The rows of X fall into several groups, which share some directions, and each row is roughly a mix of its group's hidden directions.
X (143 x 10):
[[ -8 -22 -10  -9  13   8 -32 -53 -10  -9]
 [  4  35  26  24  31  16   7   3  27 -20]
 [-22 -23  29  -7 -19  25 -15  18 -25 -30]
 [ -3 -14  -9 -36  32  30  -4  21 -30  11]
 [-18 -46  15 -18  29  18  22  -7   3 -16]
 [-32  13   2  27  -1 -17 -11 -49  13  11]
 [ 43  -7 -41  -2 -10 -15  -3 -30  12   0]
 [ -6 -20   3 -18  48  -3  40   2   0 -14]
 [ 22  36  18 -33  18  15 -31 -13  -5   3]
 [ -8   4   4  47   6  -9 -23 -43  -9   1]
 [-13   1  22  -3  16   7  25  50  -6  28]
 [-40  10   9 -34  -5 -18   9   5  39  -6]
 [  8 -20 -32  -5   5 -15  40 -27  14 -25]
 [  7   8 -28  -1 -35 -34 -13  16 -17 -31]
 [  2 -11  30   3 -15  43   4 -30  11  29]
 [ 17  -6  -3  -8  27  35 -33  29 -14 -22]
 [ 10 -10  -9 -22  31 -45 -23   2  -5 -26]
 [ 40 -17   5   0   6 -12  25  26  25  30]
 [ -4   0  12 -18 -40   9  34 -17 -31 -20]
 [ 23 -20 -32   5 -26 -20  37  -3   9 -21]
 [-36   9   5   0  33 -15 -12 -12  13  42]
 [-16 -11 -18 -17 -30 -12  10 -26 -33  32]
 [-31 -18  -3 -40  -1  32  22 -15  -4 -17]
 [-25  -5  25 -16  48  29  -7   6 -10  10]
 [ 12 -25 -34  -9  19 -43 -15 -23   4   3]
 [-13 -24 -23  -1  10 -31  29 -25   5  34]
 [ 17   2  -9  25 -40  13 -23  24  17  28]
 [ 26 -18  11 -30  -8 -23 -26  26  10 -29]
 [ 30  17  36  -7  14  41   5  15  12 -14]
 [-37 -28   8 -24  13  -4  32   3   5 -30]
 [ 37   8 -18 -34  -4   7  -5  31 -30  11]
 [  5  60  18   0   5  -2 -24  12  -3 -14]
 [ 37  -6 -12 -21   9  23 -24  16  -2 -39]
 [ -5   3 -50 -11  10 -17  11  31 -27  -7]
 [ 17  23  23  29  20  30  26   2  28  -1]
 [ 26   2 -10  -5 -23  -1 -29  45  27  10]
 [-23  38 -20  21   7  21  27  18  -6 -25]
 [ 10 -33  19 -32 -14  29  26 -23   5  11]
 [-22   9  27  22  23  20   5 -28  31 -20]
 [  6 -31 -13 -21 -14 -38 -23  33   1  -5]
 [ 13  11   5   7   1  34  12 -44 -17 -32]
 [-29 -46 -11  -8  -1 -34 -13   7  -7  19]
 [ 30 -23   1  46  -5  -2 -20  23   8  20]
 [ 12   3   2  13 -47 -15 -18 -39  13 -14]
 [ 17   4  43  -7   5 -25 -39  13  13 -16]
 [-20  -2 -17 -26  -5 -29  12 -40 -28  12]
 [ 13 -19  -5  19 -27  39  -8  30   2  28]
 [  7  48  -2 -22 -20 -32  -4 -19   6 -16]
 [  6  -2  21  16 -50   7  19 -30  20   4]
 [-19 -45 -24  26 -17  -1  29 -10  -5   8]
 [ -3   8 -27 -25   1 -18 -37 -18 -35 -18]
 [-12   2  -9  23 -11   7  -3  44 -17  43]
 [-40 -22 -22 -29  -1 -35   3  10  10 -12]
 [-11  26 -47 -13  33   0  21  -9  -2  13]
 [ 39   5 -10  18 -18  14  -2  45  21  -8]
 [-10   2  20  -3 -27 -17  33  46  -7  16]
 [ 15 -13 -20 -16  -3 -17 -51  11  25  15]
 [ -9 -14  10   8 -20 -13  36  50 -13  -6]
 [ 22  -5 -28  33 -37   3 -17  30  -2  -1]
 [-12   0  -5   4 -44   8  32  -1   3  42]
 [ 13  54   0  -7  21  -7  11 -20  19  20]
 [  2  12  31   3 -27  -1  25  49   5 -11]
 [ 16 -21 -30   4  -6  46  25 -17   4 -15]
 [  7  -5 -16 -34  -3 -10 -37   9 -42 -13]
 [ -4 -29  -4  12  40  14  10  45  -6  -7]
 [-23  -7   0 -28 -22 -36   8  35  22  -3]
 [ -9   9 -18 -47 -30  23  21  -8  14 -13]
 [ 45   2   7  23  14  -5 -21  29  21  20]
 [-23  26  14   4  33   0  28 -39 -12   5]
 [-24  37  17  19  -9  39  15 -15  11 -14]
 [ -4   2  11 -24  41  34 -15  27 -20   5]
 [ 40  -7  46  -4  -5  19   0  21  18   1]
 [-33  34 -25  -8  23 -12   3  20  -2 -32]
 [  2 -21  11  12 -31  15   9 -36  16  37]
 [-13  -9  -1   1  32  15  55  -7   9  16]
 [ 24 -13  27  34 -33  25  10  -9   1  21]
 [ 11 -25 -23 -14  46  -3 -19 -13 -23 -15]
 [ 27  32 -33 -17 -13   8   9 -33 -20   1]
 [ -7  -3  41   3   2  32  32   8  14  30]
 [-17  17   0  10 -33  -7  34  40  19   0]
 [-23  -8  12 -20  49  28  -2  12 -18 -12]
 [ -3  12  16   8  38 -39 -31  -4  23   0]
 [ 34 -20 -18  -1 -22  25  14   6 -31  27]
 [-29   9 -12   2  19 -17   5  33 -24 -39]
 [  4   9   5  26 -32 -50   7   3  24   9]
 [-10   3 -44  45   4   7  16  13  -2  20]
 [-12  -5  11  -4 -23 -22 -28   4 -17  50]
 [  2 -18  16  26 -18  20  12  18  20  46]
 [ -4 -18  47 -26  14  -8  19   1  18  28]
 [ 27 -24  19 -33   7  20  -9 -34  17 -14]
 [-22   2  -7  27  20 -39  38  10 -12   5]
 [  2  26  29 -11  17  -1 -17  46   4 -24]
 [ -5 -22 -45  12  10 -10  39 -19   5  13]
 [ -2  16  38 -38 -24   2   6   9 -21 -24]
 [ 10  22  -1  15 -18 -35 -15  -7  16 -46]
 [-41  -2  24  20  -3  30   3  19   3  32]
 [  5  55  17  -1  22   5   0  15  24  17]
 [  3 -22 -19 -28  -5  47  29  -7   5  11]
 [-55   3  33   0  -8 -26  -2  -1  11   0]
 [-25  -9 -31 -18 -27   8  31 -10 -17 -29]
 [  5  33   0  28  24  23  35  16  21  -7]
 [ -1   7  57   8   7   3  -9  10  28  23]
 [  2  22   5   6  44 -15 -25  29  26  10]
 [ 21 -11  -3  38 -15  33  31  20 -14  -1]
 [-27 -40  -7  15 -13  13  18 -34 -22   8]
 [ -6   7  28  -7  14 -17   3  58   0  10]
 [-16 -10  19 -41  15 -12  21 -25  13 -31]
 [ 21 -32  16  25  31 -20  20   7  20  18]
 [-50 -14   8  -7 -27  -3  18 -15  29  -1]
 [ -3  -2 -17   4  25  -1   1 -63  -4   6]
 [-38 -12  14 -34   5  -5  24 -26   1 -26]
 [ 22 -48  37 -10 -15   1 -22  -5   2   0]
 [  3   9 -37  31  41  -9  21 -14   3  13]
 [-11  37  28   0  32  33  -7   7  -9 -20]
 [ 15 -40 -30  18  -6  -1  16 -33 -15 -17]
 [ 14  -2  -1   3  39   1 -49  10  13 -24]
 [-24  37  12 -22 -20  -8   9  34  22 -13]
 [-35  22  26 -29   1  -6  12 -33  11  19]
 [ 36   2  33  36 -15  26 -11 -10 -11   7]
 [ 19  -6 -11  34 -14  12  52   9  -7 -11]
 [ -5 -31  12 -13  53  23  15  -1  -8  -4]
 [ -1 -16   8   4  24  53  16  -1   7  30]
 [-48  11  33 -11  -4   7  -8  13  20  25]
 [-31  34  28 -23 -12  15  -6 -10   3  31]
 [ 35  13 -10  16  35  23 -13 -24 -26   8]
 [-22  13  11  -4   1 -60   1 -17  -2  17]
 [-37 -28  36 -13  11  25 -23  -1   2  -7]
 [ -8 -21  -8 -40  -7 -45 -22  14   0   2]
 [-15   2   5   6  23  41   4  26 -17  38]
 [ 25 -34 -19  23 -33  19  14  11  -6 -20]
 [-22  16  30 -42   1  -2 -38   0  -8  -8]
 [-33  14  32  -7  28 -30  11 -27  -2   8]
 [  4  -8   2 -27  19  -6   1  34  15 -49]
 [-18  16 -20   9   3  48  19 -29 -19  -3]
 [ -4 -52  -2  23  14  -3  29  23   7  -5]
 [-16 -36  -3  -4  27   8   8  21 -16 -43]
 [-25   8 -13 -17 -11   6 -15 -10 -34 -47]
 [-14 -33 -10  31  39  12 -24 -17   3  -1]
 [ 17 -45 -29  13 -12 -11  16 -15 -17 -23]
 [-20  38  28 -18  37   0 -23  -8   4   2]
 [-10 -16  -9  47  -9  16 -12  25 -15  32]
 [ 16  -4  18  18 -58  -3 -17   5  16   5]
 [  5  27  10 -15 -23   1 -35  21 -34 -21]]

Each list below has two rows that fit no group; the rest each fit one group, if only roughly. Name those rows in the order they come.
  * z833: [  4 -54  12   9 -11  31 -17 -13   4  16]
  * z968: [-22 -42  31  11  27 -11  18  -7  13  15]
  * z335: [ 41  13   2  10 -15  22 -14 -18 -30  31]
  * z5: [-12  13  -9  -8 -33 -44  -7 -29 -23   2]
  * z684: [  2   9  36 -13 -17 -25 -46  -4  -4  17]
  * z266: [ 33  -4   2  -7  22  -4 -48 -20  15  19]
  * z499: [ 16  -6  22  42  18  -3   5 -24  33  19]
  * z920: [ 10  51 -12   1 -29  12  -2 -25   5 -21]
  * z538: [ -3  -8 -48  10  43  16  14  11  -5  -5]
  * z300: [-10 -19 -32  15  29 -38  18  21   9 -10]
  * z330: [-12  41  10   4   3   4  48 -22  -6   9]
  * z397: [  9 -24 -21   5  27  48  17  18   7  10]
 : z266 z920
  * z469: [ -5  18  21   7  52 -24 -11  24  -6 -12]
  * z754: [ 11  41 -25  18  34  17  26   9  -5   2]
  * z909: [-35 -13  20  19  32 -17  -3  -2  36  13]
  * z441: [ 13 -32 -24  19   3  -8 -21  11 -44 -16]
  * z289: [ 12  60 -12   1  29  12  -7  -5  -4   4]
  * z426: [ 38  23  -6  31   1  21 -12 -23  -8 -27]
  * z187: [ 25  -7  14  -7  50 -23   8   9  10 -28]
  * z503: [-31   6  10 -14  16  11 -38 -37   1  21]
  * z317: [  9 -12   2   7 -33  35 -30  34  11 -13]
  * z309: [ 16  24 -31 -30   0  23  -7 -11 -32  23]
 : z909 z426
  * z467: [ 31 -29  11 -15 -41  -4 -19  15 -17  17]
  * z580: [ 8 -1 20  2 33 24  8 50 17 -3]
  * z740: [-26   7 -12 -45 -20  -5 -27  -3 -27 -13]
  * z168: [ 31 -10  -6  35 -21  12  16 -38   2 -16]
  * z751: [  7  -3 -19   3  46 -22  -7 -41  -1 -12]
  * z616: [ 23 -20 -26   8 -28  13  10 -34  24 -22]
  * z520: [ 14 -37 -19 -49   8  -3 -11   6 -20   0]
  * z700: [ -5  30   1 -32  13 -38 -15  17  18  23]
  * z705: [ 47   4 -24 -11  -5  -6 -33  10  21 -18]
  * z954: [ 44  15   8 -10  10  24 -13 -30 -20 -22]
 : z168 z954
  * z124: [-20  33  38  26 -24  12  -6 -13  20  -2]
  * z890: [-32   1  20  -5  42  -3 -39  10   9  10]
  * z470: [  5 -41  16   1 -16  25  -1  29  35   5]
  * z678: [-25  -8  31  19 -39  27   8  17  17   8]
  * z952: [-33  25   7   0 -32 -33 -13  11  13 -25]
  * z70: [-29   2 -20  10  36  21   0 -20 -15 -36]
  * z897: [-17 -19   9 -26  30 -14 -33 -24 -18 -22]
  * z169: [ 39 -22   1 -16 -38  16   1  23  21   1]
  * z623: [  2  26 -38  21  23  24  21 -19 -20   7]
  * z258: [ 10 -17  10 -23 -23 -33  -4  46  11  10]
 : z678 z169
  * z677: [-42  18   3 -21  35   1  -4 -18 -10  27]
  * z517: [ 35  12  -1  23  43 -18 -17  18  -7 -13]
  * z788: [ -3 -16   2  40  30  -6  28  32  -7 -16]
  * z756: [ 51 -17   3   8 -17 -14  10 -20  31  -3]
  * z775: [ 14  15  11  39 -18 -19  27 -33  14  15]
  * z916: [ 9 -9  9 40 28 -8 -3 30  4 36]
  * z171: [33 20 -4 27 18 -3  2 10  7 48]
  * z446: [ -7 -25 -24  29   1  -4  -6  38 -25 -27]
  * z112: [ -8  35 -11  23  26 -27 -24 -14   5 -28]
  * z980: [  2  -9 -13 -22 -20  -1  44 -24   2 -36]
  * z627: [ -6 -18 -25  39 -26   6  -2  34 -20 -12]
  * z122: [-28 -14  14  43   7 -33   5  18   0  20]
 : z677 z775
  * z836: [ 45  -3 -27  32   9  15   6   1  14 -25]
  * z105: [ 50   7 -14  12  20 -10 -12  32   4 -18]
  * z991: [ -3 -10 -14  19  -1  51  15  -1 -30 -24]
  * z540: [-31  -9 -30 -12  10 -26  23  -7  35  17]
  * z656: [-37  45  -3  14  -8  10  -4   1  -9 -32]
  * z86: [  6 -26 -18  -4  30  26  20 -39   5  19]
  * z930: [ -1  -8  -9 -13 -48   5 -27  16  13 -34]
  * z149: [ -1 -41  -1 -14 -14 -24  17   5  28  35]
  * z608: [-14   1   5  27 -47 -13  -8 -26   4  30]
  * z417: [ -9  22 -48 -20  14 -18  15   4  17 -25]
  * z227: [ -1  43 -32   1   9 -19  18 -19 -30   0]
  * z986: [-14  30 -37 -31  10  -9  23  25   4  13]
  * z636: [-35  10  17  10  -3 -17  -7   2  47  27]
  * z294: [-13   0 -20  44   7  29  34  -3 -15 -13]
 : z417 z636
  * z401: [ -4  20  24  37  -7  40  -6 -19 -12 -22]
  * z612: [ 34 -17  10  24 -37   1   0 -30 -13 -20]
  * z714: [-13 -29  13 -10 -51  16 -10  23  -6   9]
  * z584: [ 19 -44 -11 -26 -18 -10  -7 -24 -28  -9]
  * z208: [ 16 -31 -10  11   6 -33  34  14  13 -29]
  * z491: [ 18   7 -22   2 -36  23   9 -33  14  30]
  * z805: [-19  12   2  14  -1  -2   9  29  24  52]
  * z888: [-12  27  34 -25  15  10 -12 -26 -19 -28]
  * z513: [  0  10  -7  -5 -27  -6  44 -10  -4 -44]
  * z360: [-39 -38 -13 -14 -22  11  -1  -7 -18 -26]
 : z612 z584
  * z245: [-33   9 -36 -41   7   7   0  -2 -18 -19]
  * z510: [ 45 -10   5 -18  32  25   0 -17  12  19]
  * z907: [ 15   9  -5  24 -30  53  -1 -16   9   2]
  * z346: [-21   5  -1   7   1  20  26 -29  14 -48]
  * z523: [ 26  -6   8 -18  17  34 -12 -38 -17  22]
  * z880: [-10 -12  -9   8  52 -32 -23  15   6   3]
  * z313: [-26 -28   1 -23   1  -9   7  -8  -8 -52]
  * z412: [  0  30   6  12  20 -10  16  45  21  26]
  * z144: [-24  35  -9   7  22  18   3  12  21  40]
  * z457: [ -7   5  24 -27  15  16  10 -46   7  27]
  * z270: [  7 -30  18  -1  -9 -46 -38   2  -4  -3]
  * z252: [-11  -6  -9 -47  17  14  27   1   0 -37]
  * z287: [-16   5 -13   1 -13 -49  23   8   0 -37]
  * z103: [ -3 -37  14  25  21  21  15  11  16  36]
 : z346 z144
  * z752: [ -5  31 -19 -30  33  -9  19 -11 -25 -20]
  * z934: [-18  15 -11 -39  22  38   0 -18 -21  -2]
  * z198: [-28 -24  25  25 -22 -26  22 -19  13  14]
  * z767: [ -8  -8   6 -17   3  37  -1  34 -36  26]
  * z680: [ 14 -23 -14  38  27  15  23  22 -12 -21]
  * z515: [-12  15   3  -8 -48 -21 -32  -6   1 -26]
  * z364: [-29  32  -6  11  25   7  44   0 -19  -1]
  * z526: [-29   1 -32 -30  -6  -8   8 -29 -25 -24]
  * z146: [ 58 -29  -3   9  12 -10  -8   4  13 -13]
  * z483: [-15 -50  17   9  13  24   3  28  14 -11]
  * z461: [ 46  17 -17   5   2  17 -16 -31  18 -22]
  * z261: [35  1 20 -6 33 21 20 21 29 -9]
  * z649: [ 26 -19  46  22   2  22  14   6  -9  22]
 : z526 z649
  * z935: [ 44  -7   0   7  14  30   9 -12  36  19]
  * z918: [  7  -3 -29 -52  12 -14 -10  21 -21  -2]
  * z486: [ 21  -2 -20 -31  -8 -26 -16 -28  29 -23]
  * z451: [ 37 -30 -18  -9  -4  17  17 -33 -13 -21]
  * z259: [-49  11   6 -16  -6  11  14  13  22 -33]
  * z799: [  3 -11  40  12 -17 -35 -23 -14  22  18]
  * z242: [  9  -9  19  -1  21  53  22  -8  13 -20]
  * z838: [  8   5  21   6   4  -6 -50 -37  20  -4]
  * z413: [ 11   8  -1  -3 -51  39   7 -19   1  12]
  * z692: [ -7  39   9  50   3  10  13 -12  15  13]
 : z935 z486
  * z586: [-10 -22   6  31  -7  24  39 -11 -25 -23]
  * z924: [ 12 -25  13  -5  -4 -35  -6  45 -27  -2]
  * z676: [-44 -10 -26   8  -1 -31  19 -15  24  12]
  * z548: [ 23  23  45  19   6  30  -8   1  13 -19]
  * z72: [-31   5 -16 -12  39 -32 -31   7   2   7]
  * z174: [  4 -20 -59  22   3   9  21   4  -4  -5]
  * z808: [ 26 -24 -38 -12 -27 -16 -21 -17  14  13]
  * z577: [ -6   5 -27  23  33 -27  30 -14  22 -14]
  * z874: [ -1  20  -1  33  36  15  -6 -38  -3 -20]
  * z707: [-18  34 -23  21  31 -17  -2 -16  -2 -32]
  * z194: [-32  20 -16   0 -13 -27  23 -33 -28   0]
 : z924 z72
